Here are the same points, seen from different sides; a view may also be mirrored.
A view may leave some points out. In some views, one point has been moved. Which views, in the order they come, and which point in each? Write none if no view has one.

Scene 1 (6 views)
panel a:
  bor [ 10   9   7 -14   8   9  -7 -11]
  limer [  1   9  10 -10  -4   3 -12  -6]
  nosed [ 0  8  8 -7 15  2  4 -6]
  Disen [ 7 11  6 -4  2  7 -7 -7]
  niku [ 13   9   2  -5  -2   7 -13   4]
  lapoz [ 2  3  0 -9 11 18 -5 -2]
  dirit [  6   8  17 -10  11  10   1  -4]
panel b:
  limer [ -3   5   3 -26  -8   1  -8  29]
  dirit [ 17   6   2 -27  -7   0   2  37]
  zasu [ 10   7   5 -27  -3  -3  -4  34]
  bor [  8  -3   2 -20  -6   3   4  31]
  lapoz [  8   8   6 -19  -7 -12   9  29]
  nosed [ 12   5  -4 -19  -8  -6  -2  43]
panel c:
  nosed [ 10  20  14 -22 -10   0  33  14]
  lapoz [  6  19   5 -10  -1  10  32   7]
  niku [  4  24   9 -11  -1   4  10   6]
  zasu [ 15  25  15 -20  -5   8  28   2]
  limer [ 14  23  13 -24   2   6  16   4]
panel d:
  Disen [-26  12 -21   0 -24  33  -7  -5]
  dirit [-22   1 -15  -7 -21  41 -12   1]
  zasu [-30   2 -18  -4 -24  43 -10  -4]
  niku [-22  15 -27   3 -27  32 -16 -12]
  bor [-20   7 -11   3 -25  37  -5  -5]
  lapoz [-28   0 -12   0 -22  28 -15 -11]
  limer [-32  10 -25   6 -28  41  -7  -6]
  nosed [-28   2 -14  -6 -29  32 -10   8]
panel e:
  dirit [-10   5  -2  14   5 -11  -8  -5]
  bor [-16   8   1   8  -6 -19  -7  -7]
  zasu [ -3   9  -1  10   0 -11  -6  -8]
  Disen [-10   4   0   3  -9 -12 -12 -11]
  limer [ -2   8   0   0 -11 -10  -5  -5]
  lapoz [-13  19   1  10  -3 -11 -17 -14]
  niku [  0   4   2   4 -14  -2 -10  -9]
panel f:
  dirit [ 28   2 -24   0  12   6  -7  28]
  zasu [ 21  -1 -21  -5  18   7  -9  26]
  bor [ 20   0 -25   1  17  -3   3  24]
  nosed [ 33   0 -20  -6  14   9   3  24]
  niku [ 21  -5 -13   8  20  -3  -5   9]
  lapoz [ 26 -15 -18   3  19   1  -2  28]
  Disen [ 18  -2 -17   0  15   2   0  16]
Views that do not fit: panel e
  panel e moved: niku
